128 stands for zero in the data rows.
Some points, one per row:
[168 139 133  65 167 147 114 153 141  46  82 163 226  79  91 136 216 134
 162 169  97 198 104  82 151  66 232 107 111 126 108 164]
[139 169 132 127 131 194 162 151 159  56  63 161 210  98 157 130 215 149
 169 182 131 225  93 169 165  86 172 150  82 212  99 223]
[ 66 121 119 189 126 101 152 154 150 177 173  99 112 142  83 178  49 169
  84  79 143  38 166 116  69 157  70 110 135  93 133  98]
[100  83 132 152 155 114 148  92  86 151 143 161 148 118 169 106 105 129
 142 155 139 119 156 102 152 131 107 165 111 152 146 143]
[165 212  82 124 106 135 133 141 129 176 139  31  64 166  49 116 146 106
 110 115 107   4 100 115  89 157  99 113 176   0 185  23]
[100 110 141 150 101  71 100  82 183 214 212  92  64 114 102 134   0 145
  65  49 144  23 169 153 101 186  11 118 194  66 168  86]
[ 70  53 186 182 154 121 145  99  78 118 152 222 152  99 192 110  73 143
 129 104 174 175 160 138 136 148 113 175 112 246 121 225]
[150 227 109  56 116 105  42  77 188 147 131  33 189 108  64 111 133 114
 118 131 132  98 110 141 168 110 147  94 122  28 131 100]
[122  91 131  86 175 137 123 141  88  57  67 216 184 136 183 109 213 115
 158 202  99 213 116  56 183  73 184  86  80 159  80 229]
[149 130 105 128  91  77  99 123 122 255 172  40  17 167  83 115  92 107
  55  85 107   0 106 147  72 157  37 184 202  42 141  19]
[168 195 166  87 144  88  75 130 205 123 135  72 120 101   0 111 149 133
 117 122  89 114 167 178 127  59 161  89 142  70 205  22]
[ 82 121 110  95 170 133 152 114 166  56 132 154 182 129 156 140 172 108
 112 137 139 132 171 147 154  51 179 137  79 176 120 160]
[148 128  92 159  83 154 165 174 136 213 129  83  49 115 127 117  44 186
 132 100 157  91  65 189  44 231 102 136 163 148 170  91]
[ 95  94 103 174  99 112 132 109 105 186 147  88  31 152 135 147  36 148
  75  86 132  93 104  91  62 215  68 177 199  81 171 109]
[111 110 118 140 124 158 155 147 157  90 138 136 113 150 163 129 108 140
 156 144 140 202 132 111 155 129 145  94 120 184  91 190]
[169 215  89 129 109 127 109 161 175 156 156  79  45 208 130  97  75 121
 111  87 115  91  58 177 106 199  51  94 163  78 194  54]
[149 138 146 125 112  84 105 126 164 191 166 123 140  76  96 113  86 149
 144 118 133 109  89 196 125 136  97 173 112 131 164  87]
[190 201 118 108 137  95 120 134 215 122 118  37 136  80  53 105 160 117
 144 131 105 116 109 158 118  87 109 108 161  93 142  90]
[144 125 102  86 115 140 109 127  87 109  94 169 106 133 184 121 209  95
 166 168 110 210  98  88 161 134 225 100  93 143  66 185]
[164 135 178 143 119  80  99  97 143 209 129  97 109 158  53 147  89 144
 102 108 131  87 147 146 124 166  68 106 173 116 186  90]
[157 163 107 143  98 124 133 176 136 206 168  97  42 198 133 146  90 131
  75 106 127  80 139 183  89 159  61 150 157 144 127  58]
[ 67  64 104 174 123 210 255 177 129  20  95 166 141 101 255 133 155 154
 118 120 150 162 149 140  58  90 156 153  78 196  92 203]
[131  24 125 114 130 201 186 156  54  46 111 210 118  86 182 129 175 111
 167 160 108 232 153  62 130 105 235 147  99 225 108 185]
[149 118 156 103 146  78  79 163 111 167 157 115  76 227  82 128  83 101
 112 110 101  83 147 140 134 166  89 112 155 116 152  64]
[103 149  97 186  68 149 150 168 149 171 143  91  61 107 157 151  47 163
  91  93 158 123 107 202  74 118 106 184 142 200 102 131]
[ 87  92 141 172 135 150 197 146 125  62  78 165 167  98 210 136 158 152
 147 137 155 200 109 182 130  89 162 153  91 233  90 207]
[148 152 175  82 154  85  37  98 121 169 178 106 145 120  51 125  86 106
 130 128  91 139 123 129 177 128 131 129 133  89 152 127]
[115 129 140 156 110  90 117 142 127 181 157  93  82 162  79 166 108  97
 101  87 103  51 169 151 112 146  62 122 144  42 133  34]
[ 96 118 105 156  90  92 114  89 159 166 183  86 127 130 109 155  62 131
  71  75 147  34 201 191  90 133  67 158 157 113 144  67]
[124  59 146 106 162 225 158 119  77  73 106 247 202  73 195 133 189 141
 158 159 143 254 151  96 124 163 212 123  88 223 102 236]
[158  95 134 114 146  64  63 153 111  98 134 132 122 199  56 114  97 113
  90 129  88  41 183  97 139 159 102  47 129  37 181  44]
[100  68 124 153 127 152 164 142  72 123  91 182 158 113 188 150 184 146
 174 163 133 194  88  53 103 150 196 134  87 163  84 147]
[ 93 125 121 141 146 133 184 133 133  37  92 157 133 174 178 137 194 114
 112 155 137 126 149  78 154 100 111 105 111 130 116 142]
[173 185 144 103 137  74  38  99 140 155 157  93  73 173  75 137 116  64
  89 124  86  65 145  89 186 147 105  74 171   7 138  91]
[122 205  74 105 112  92  57 143 238 120 196  17  72 176  25  98 113  99
  20  81  88   0 205 166 108  65  52 109 120   6 180   6]
[106 109 106  94 136 173 148 124 122  94  78 152 190  88 173 129 191 134
 137 140 126 200 113 105 140  97 184 158 113 156  70 168]
[135 109 129 164 160 165 157 173 148 122 112 201 169 142 209 129 132 140
 139 149 153 179 121 186 151  96 120 126  65 227 101 217]
[167 107 133 126 160  90 101 135 114 195 163 116  88 136 102 120  84 100
  68  95  70  60 128 158  97 161  72 163 172 130 198  81]
[167 255 121  77 134  89  68 136 223 158 174  46 116 150   0  90 130 125
  78 104  88  63 135 159 168  73 108  99 164   0 159  43]
Here are 16 more points, each followed by its number:
[163 155 111  81 140  85  95 160 140 136 159 110  94 157  67 131 141 131
 117 122 107 118 116 105 128 121 115 115 124 110 145  60] 0
[ 60 132 121 136 133 137 136  84  96  52 138 166 162 130 237 111 103 127
 148 105 131 201 111 120 131 150 132 117 109 179  80 202] 1
[185 154 105 121 110  75  92 111 154 205 155  52  71 103  22 127 131 103
  81 100  96   0 116 154  81 137  97 142 172  20 202   0] 2
[129 128 145 147 144  99 123 133 103  49  91 170 158 173 153 137 180 138
 198 184 144 229 110 111 163 116 184  73  87 184  68 227] 3
[ 70 117 121 149 110 175 180 107 104  42  57 196 185  79 221 128 184 139
 194 155 154 199 108 103 114 102 183 123 120 199  61 217] 4
[142 169 107 127 132 119 154 131 154 149 135  82  77 173  70 116 129 131
 126 130 130  71 136 162 110 172 137 104 171  50 200  68] 5
[ 99 128  90 130 108 214 206 113 148  33  80 154 152 111 234 135 164 133
 123 140 131 186 121 113  92 176 195 156 135 162  97 168] 6
[196 183 123 137 102  48  76 126 185 255 157   0  38 106  23 133  26 121
  91  80 126  27 105 203  98 162  72 177 205  36 234   4] 7
[125 135 160 125 130 176 137 112 130  74  95 162 212  94 133 125 138 155
 157 153 140 230 130 123 160 104 165 115 100 176 112 192] 8
[152 182 148 100 141 138  91 110 178   8  31 152 240  77 103 121 251  95
 210 157  93 202 137  71 169  67 253  82  88  67  97 150] 9
[123 127 136 125 132  88 101 103 108 149 155 104  84 181 101 136 112 108
 115 109 101  93 127 112 175 135  76 156 138  79 129  71] 10
[129  59 120 108 153 210 162 122  72  58  97 194 176  97 154 122 201 105
 126 172 134 167 186  41 147  69 206 120  64 171  92 168] 11
[200 142 130  76 134 138 107 161 116 167 116 159 140 121 114 115 175 113
 151 150 120 136  73 127 133 154 117 114 134 130 157 140] 12
[109 123 104 149 117  70 135 154 121 152 178  60  50 222  66 175  74  98
  53  79  89   0 167 106  85 156  49  99 168   0 181   0] 13
[168  78 151 143 132 119 173 108 118 133 127 122 139 108  50 150 139 148
 128 133 131 107 152 117  95 142 147 120 166 125 152  77] 14
[225 225 102  70 139  99  59 140 143 178 130  71  82 117  94  64 148 121
 168 162  95 124  59 192 134 139 142  87 155 126 184 123] 15
Which two of these numbered points are nearest to each point below, looking only along the 3 directions in which the first points spread most? Their numbers follow each, nearest first.
[198 176 155  79 176 116 124 208 158 155 142  93 119  58  42 142 182 173
 171 131 123 118  78 179 127 108 160 137 134 135 188  84] > 15 0
[162 213  88 142 107  85 120 125 157 199 107  47  93 157  99 134 121  89
 167 137 120  83  87 153  99 146  76 131 154  63 135  73] > 5 0
[ 97  87  96 174 119 203 185 131  89 132 119 151 158  94 255 143  85 174
 167 119 173 213 105 141 109 147 121 176 115 255  90 225] > 6 1
[120 120 124 146 109 199 174 124 166  64  89 150 164  88 123 167 141 157
 176 147 197 195 153 113 100 125 216 113  95 163 124 167] > 6 8
[142  34 136 134 153 154 175 152  70 165  90 162  85 172 203 113  99 124
 123 143 140 145 118  60 113 153 113 160 141 171 106 192] > 1 6
[ 54  25 121 151 135 170 156  82  53 114 126 185 151  93 206 130 119 131
 128 125 146 161 134  77 127 131 146 157  82 203  47 227] > 1 6
[123 158 112 172 116 163 161 149 179 103 131 112 192  96 109 153 154 189
 157 128 176 156 112 152 124  81 148 118 122 144 120 157] > 6 8
[106  98 188 136 197  89 117  89 164  40 130 192 210 111 109 126 164 135
 165 130 124 232 158 125 212  55 171  90  81 147  83 203] > 3 11
[133 251 122  99 126  93  91 138 213 137 150  66 148 152  74 134 146 126
 119 116 164  79 100 189 156  98  86  89 126  63 138  89] > 15 5
[192 123 115 108 131 103 131 132 122  90 123 106 110 112  47 110 202 102
 155 147 108  40 148  98 110 150 156  96 174  59 185  74] > 0 15
[ 99 185 119 120  82  98 113 114 168 152 136  41  89 101  79 164  50 126
 137  78 139 101  79 188  84 137 119 141 176  94 145  32] > 5 15
[100 167 104 141  96 217 163 101 140   9  72 145 205 112 149 126 220 131
 195 155 159 191 146 112 154 108 211 109  76 120  89 161] > 8 3
Now 16 new points, numbered from 0 again:
[103  51 167 167 156 204 205 153  84  90  91 245 149 113 190 153 127 145
 148 149 141 229 126 122 126 149 177 122 102 245  85 225] 0
[101 133 127 147 101  71 134 142 141 235 187  45  34 166 146 112   0 154
 112  72 168  52  93 163  89 202  79 158 187 126 178 114] 1
[ 96 138  82 189  98 144 165 178 144 224 174  63  34 208 155 138  63 145
  31  75 149   0 137 197  75 180   0 176 164 120 176  70] 2
[134 111 111 170 153 123 136 179 126 185  85 150 128 151 148 139  90 156
 133 134 167 111  87 156 120 156  66 143 130 166 133 162] 3
[109 118 112 139 100 106 145 117 144 142 162  63  99 149 124 158  47 147
  78 101 148  67 165 158  87 108  85 125 119 126 130  75] 4
[177 172  87 171  62 101  87 177 135 222 152  26  26 166  94 121  58 155
 104  99 162  33  73 136  63 200  50 118 179  77 141  41] 5
[108  15 144 148 160 171 171 158  58  77 125 215 179 102 137 163 146 182
 154 154 180 193 142  60  96 116 163 121  80 224 125 195] 6
[ 60  23 154 201 101 221 255 108  42 126  92 229 135  64 255 102 113 177
 195 147 186 222 143 181  41 183 160 223 110 255 105 255] 7
[104 156  94 101 120 188 141 114 180  38  77 134 181 140 180 130 171 117
 129 137 143 177 146 129 174  56 199 116  92 119  80 192] 8
[125  71 138 120 171 101 145  98  82  88  87 189 193  66 157 110 149 106
 170 169 121 185 124 110 146 100 204 131  95 161  89 175] 9
[183 103 154 102 122 113 128 155  97 203 109 150 137 148  94 140 121 144
 163 161 129 173 129 105 136 183 117 154 148 155 138 137] 10
[103 168 138 136 128  84  95 123 135 144 167 119  88 164  95 143 108 128
 108 107 105  99 132 158 154 103 102 119 104 102 134  94] 11
[109 101 157 135 132 132 102 118  83 136 122 190 145 100 246 115 160  98
 186 167 132 209  57 115 136 117 170 121 103 219  46 242] 12
[ 71 128 117 128 133 188 165 151 109  66  88 163 132 160 235 120 167 122
 156 159 173 170 105  97 148 202 164 122  96 182  61 207] 13
[ 79 105 109 163  97 199 188 138 136  97  77 151 161 127 213 155 117 170
 137 121 148 190 117 127 106 116 140 157 105 187  87 185] 14
[ 98  86 153 154  93 143 168  90 139 103 163 105 135  96  96 131 101 153
  72 101 149  60 184 174  77 152 148 140 157 111 180  83] 15
The same question for these:
[137 178 165 140 126  35  64 137 179 250 205  60  79 151   0 137  35 139
  59  73 117  27 145 217 117  99   3 149 150  82 206  42] > 5 1
[154 210 133  94 121 141 118 147 187 100  70 150 158 156 155 162 176 105
 214 189 129 255  62 137 224  89 178  72 110 198  49 207] > 8 9
[127 110 164 120 129 124 102  89 121  97 129 158 160 115 160 108 122  91
 153 146 119 137 142 121 137 180 157  88 147 149 126 129] > 10 9
[109 186 112 149 109  82 117 114 140 161 180  68  33 193  77 126  74 123
  78  85 140   0 149 182  74 201  60 106 203  30 196  31] > 5 1
[157 181 146 101 130 149 121 114 130  80  91 161 224  72 134 128 175 127
 202 178 151 232 105 138 185 109 240 125  91 153 130 174] > 8 9
[154 152 119 105 126 113  85 177 133 131 175 110  66 225  72 147 156 128
  61  93  78  58 126 117 121  93 114  84 102  55 133  15] > 11 4
[ 55 121 120 167 124  90 108  49 108 150 185  80 108 125 158 107  36 105
  83  81 128  81 170 132 149 113  38 178 129 115  98 135] > 15 4
[108  11 138 165 128 180 174 104  45 114  95 197 133  86 255 120 135 127
 153 162 146 232 137  48 124 152 171 124 117 241  68 255] > 0 6
[178  83 146 103 147 154 154 155  91  92  68 193 169  51 178  98 207 150
 214 173 147 255  76 134 175  86 196 182 112 242  88 220] > 12 13
[186 153 129  93 114  76  96 100 148 190 137  72  62 109 129  94 102  81
 127 145 133  92  84 156 171 160 112 148 183 104 151 112] > 11 15
[ 80  63 146 130 142 136 123 109 116  83 136 200 135 133 175 110 131 120
  99 101 132 147 179  99 150 120 149 151  80 137 103 175] > 10 13
[ 93 152 127 158  85 102 119  98  95 219 153  85  84 120 162 119  73  96
 105 128 135 105 118 144 104 188  80 176 160 124 108 120] > 15 4
